a =
162,208,124,123,126,138,117,139,142,133,127,106,106,123,139
85,90,149,154,124,132,138,124,151,124,130,131,139,134,127
132,169,139,113,106,118,98,148,90,118,136,107,147,120,138
125,148,131,156,115,114,120,120,62,114,125,87,114,137,116
147,81,115,119,142,138,160,145,168,144,131,128,122,115,124
116,99,114,91,145,118,96,116,104,133,133,123,157,124,116
137,119,141,137,139,82,115,123,147,115,130,134,134,121,113
102,118,78,113,143,111,132,134,159,121,123,152,126,123,128
103,96,145,133,117,136,123,140,78,150,138,150,176,105,126
155,108,130,133,126,164,133,133,123,113,120,124,116,129,129
155,160,117,112,124,124,108,100,105,131,134,165,136,133,126
a[0, 0] => 162
a[:, 5] => [138, 132, 118, 114, 138, 118, 82, 111, 136, 164, 124]
a[:, 6] => [117, 138, 98, 120, 160, 96, 115, 132, 123, 133, 108]
a[4, 12] => 122
a[7, 4] => 143
a[7, 1] => 118
a[:, 2] => [124, 149, 139, 131, 115, 114, 141, 78, 145, 130, 117]
a[3, 6] => 120
a[2, 13] => 120
a[10, 10] => 134
a[9, 2] => 130
a[:, 9] => [133, 124, 118, 114, 144, 133, 115, 121, 150, 113, 131]
a[9, 12] => 116
a[3, 3] => 156
a[1, 9] => 124
a[1, 3] => 154
a[5] => [116, 99, 114, 91, 145, 118, 96, 116, 104, 133, 133, 123, 157, 124, 116]
a[9, 10] => 120
a[3, 1] => 148
a[0, 8] => 142
a[8, 12] => 176
a[7] => [102, 118, 78, 113, 143, 111, 132, 134, 159, 121, 123, 152, 126, 123, 128]
a[1, 4] => 124
a[5, 4] => 145
a[7, 0] => 102
a[:, 14] => [139, 127, 138, 116, 124, 116, 113, 128, 126, 129, 126]
a[0, 13] => 123
a[8] => [103, 96, 145, 133, 117, 136, 123, 140, 78, 150, 138, 150, 176, 105, 126]
a[:, 8] => [142, 151, 90, 62, 168, 104, 147, 159, 78, 123, 105]
a[:, 4] => [126, 124, 106, 115, 142, 145, 139, 143, 117, 126, 124]
a[9] => [155, 108, 130, 133, 126, 164, 133, 133, 123, 113, 120, 124, 116, 129, 129]
a[7, 3] => 113
a[6, 12] => 134
a[:, 12] => [106, 139, 147, 114, 122, 157, 134, 126, 176, 116, 136]
a[6, 5] => 82
a[9, 8] => 123
a[:, 11] => [106, 131, 107, 87, 128, 123, 134, 152, 150, 124, 165]
a[2, 1] => 169

W =
119,85,166,182
47,175,166,115
121,118,102,233
147,193,41,100
203,93,84,149
186,121,73,119
104,122,131,197
W[0,0]	119
W[0,-1]	182
W[1]	[47, 175, 166, 115]
W[-2,0]	186
W[-3,-1]	149
W[:, 1]	[85, 175, 118, 193, 93, 121, 122]
W[5,-3]	121
W[6,-3]	122
W[-3,0]	203
W[-5]	[121, 118, 102, 233]

x = 171,74,207,161
x[-4]	171
x[1]	74
x[-2]	207

arr =
77,131,87,72,134,164,139
121,126,129,118,123,159,132
145,129,172,149,134,159,170
54,118,48,101,170,81,95
116,130,97,115,139,148,137
94,117,91,119,134,111,129
188,127,200,145,116,118,113
89,126,107,135,148,146,144
arr[0,0]	77
arr[:, 5]	[164, 159, 159, 81, 148, 111, 118, 146]
arr[7,3]	135
arr[0,2]	87
arr[5,3]	119
arr[1,1]	126
arr[6,6]	113
arr[1,6]	132
arr[4,1]	130
arr[0,3]	72
arr[:, 0]	[77, 121, 145, 54, 116, 94, 188, 89]
arr[5,5]	111
arr[:, 3]	[72, 118, 149, 101, 115, 119, 145, 135]
arr[0,5]	164
arr[7,1]	126
arr[1,0]	121

A =
array([[ 95, 170, 104,  99, 159, 109, 120, 115, 182, 164, 138, 159, 179,
        153],
       [160, 128, 171, 130, 191,  96, 174, 116, 129, 169,  69, 141,  93,
         33],
       [116,  39, 144,  94, 165, 103, 159, 116,  71, 106, 161, 183,  24,
        171],
       [123,  22, 151,  97, 127, 101, 159, 115, 139,  53, 165, 178,  65,
        180],
       [118,  27, 147,  95, 152, 103, 160, 116, 100,  82, 162, 183,  36,
        174],
       [118,  27, 148,  96, 152, 103, 159, 115,  97,  83, 161, 183,  35,
        174],
       [161,  97, 182, 143, 168,  96, 124, 116,  78, 123,  21, 191, 135,
        115],
       [111,  78, 138,  96, 180, 104, 156, 117,  31, 144, 161, 178,  28,
        166],
       [ 95, 177, 106,  97, 162, 109, 127, 115, 174, 167, 145, 160, 183,
        157],
       [ 95, 163,  99, 101, 160, 110, 111, 115, 178, 160, 128, 155, 169,
        144],
       [160,  96, 182, 142, 167,  95, 123, 115,  76, 123,  21, 191, 135,
        117],
       [ 95, 167, 101, 100, 160, 110, 117, 116, 183, 162, 137, 157, 177,
        150],
       [ 95, 162,  99, 101, 159, 110, 110, 116, 177, 160, 127, 154, 169,
        144],
       [ 95, 161,  98, 102, 158, 110, 109, 116, 174, 160, 125, 152, 166,
        141]])
A[0][0]	95
A[1][6]	174
A[9][1]	163
A[13][5]	110
A[4][12]	36
A[5][11]	183
A[6][5]	96
A[5]	[118, 27, 148, 96, 152, 103, 159, 115, 97, 83, 161, 183, 35, 174]
A[4][4]	152
A[0][13]	153
A[6][2]	182
A[9][3]	101
A[1][12]	93
A[11][1]	167
A[:, 7]	[115, 116, 116, 115, 116, 115, 116, 117, 115, 115, 115, 116, 116, 116]
A[0][3]	99
A[:, 0]	[95, 160, 116, 123, 118, 118, 161, 111, 95, 95, 160, 95, 95, 95]
A[10]	[160, 96, 182, 142, 167, 95, 123, 115, 76, 123, 21, 191, 135, 117]
A[0][9]	164
A[9][4]	160
A[12][5]	110
A[1][13]	33
A[12][0]	95
A[2][0]	116
A[0]	[95, 170, 104, 99, 159, 109, 120, 115, 182, 164, 138, 159, 179, 153]
A[4][13]	174
A[2]	[116, 39, 144, 94, 165, 103, 159, 116, 71, 106, 161, 183, 24, 171]
A[3][4]	127
A[6][7]	116
A[10][2]	182
A[:, 3]	[99, 130, 94, 97, 95, 96, 143, 96, 97, 101, 142, 100, 101, 102]
A[7][0]	111
A[3][1]	22
A[8][4]	162
A[12][8]	177

M =
104,130,80,136,130,130,118,119,120,134
99,124,62,140,126,150,90,109,142,126
93,132,46,145,124,142,88,102,146,123
105,124,56,139,123,140,93,100,143,123
104,124,61,137,123,142,96,103,141,125
Rows and columns are counted from 0.
row 0 col 0 -> 104
row 3 col 0 -> 105
row 2 col 2 -> 46
row 2 col 7 -> 102
row 2 col 8 -> 146
row 2 col 1 -> 132
row 4 col 8 -> 141
row 1 col 6 -> 90
row 1 col 8 -> 142
row 0 col 5 -> 130
row 0 col 1 -> 130
row 3 col 3 -> 139
row 0 col 6 -> 118
row 1 col 3 -> 140
row 0 col 7 -> 119

B =
124,117,128,127,135,116,142,123,136,125,114,121,119,123,126,126
132,118,117,122,162,131,111,146,114,120,134,133,160,164,114,119
144,135,170,124,108,170,189,155,114,126,129,128,144,112,123,160
131,111,135,173,107,95,122,119,135,130,108,138,109,107,149,115
121,157,131,115,141,124,87,121,130,163,156,113,140,122,192,108
122,118,117,126,123,125,113,124,131,127,129,129,124,131,121,121
126,111,157,112,116,91,104,132,118,128,90,106,107,114,139,106
126,122,126,124,125,122,124,126,126,126,127,125,124,124,125,125
126,124,125,124,125,122,123,126,126,127,126,125,124,124,125,126
147,109,142,200,105,93,113,115,160,157,87,163,99,106,150,112
119,116,115,132,112,124,109,117,147,132,125,128,110,124,125,119
126,124,126,125,125,122,124,127,126,127,127,125,125,123,125,126
156,149,116,100,122,146,137,133,123,123,92,109,102,134,177,143
173,164,127,146,120,158,80,218,208,157,83,205,99,182,169,114
B[0, 0]: 124
B[13, 3]: 146
B[:, 0]: [124, 132, 144, 131, 121, 122, 126, 126, 126, 147, 119, 126, 156, 173]
B[12, 13]: 134
B[11, 2]: 126
B[2, 10]: 129
B[3, 13]: 107
B[13, 13]: 182
B[12, 14]: 177
B[11, 14]: 125
B[3, 10]: 108
B[1]: [132, 118, 117, 122, 162, 131, 111, 146, 114, 120, 134, 133, 160, 164, 114, 119]
B[12]: [156, 149, 116, 100, 122, 146, 137, 133, 123, 123, 92, 109, 102, 134, 177, 143]
B[10, 2]: 115
B[10, 15]: 119
B[2, 5]: 170
B[3, 6]: 122
B[0, 3]: 127
B[5, 7]: 124
B[2, 13]: 112
B[0, 2]: 128
B[4]: [121, 157, 131, 115, 141, 124, 87, 121, 130, 163, 156, 113, 140, 122, 192, 108]
B[4, 10]: 156
B[3, 8]: 135
B[3, 9]: 130
B[6, 1]: 111
B[1, 0]: 132
B[11, 7]: 127
B[1, 6]: 111
B[13, 14]: 169
B[10, 7]: 117
B[6, 0]: 126
B[10, 6]: 109
B[:, 9]: [125, 120, 126, 130, 163, 127, 128, 126, 127, 157, 132, 127, 123, 157]
B[13, 1]: 164
B[11]: [126, 124, 126, 125, 125, 122, 124, 127, 126, 127, 127, 125, 125, 123, 125, 126]
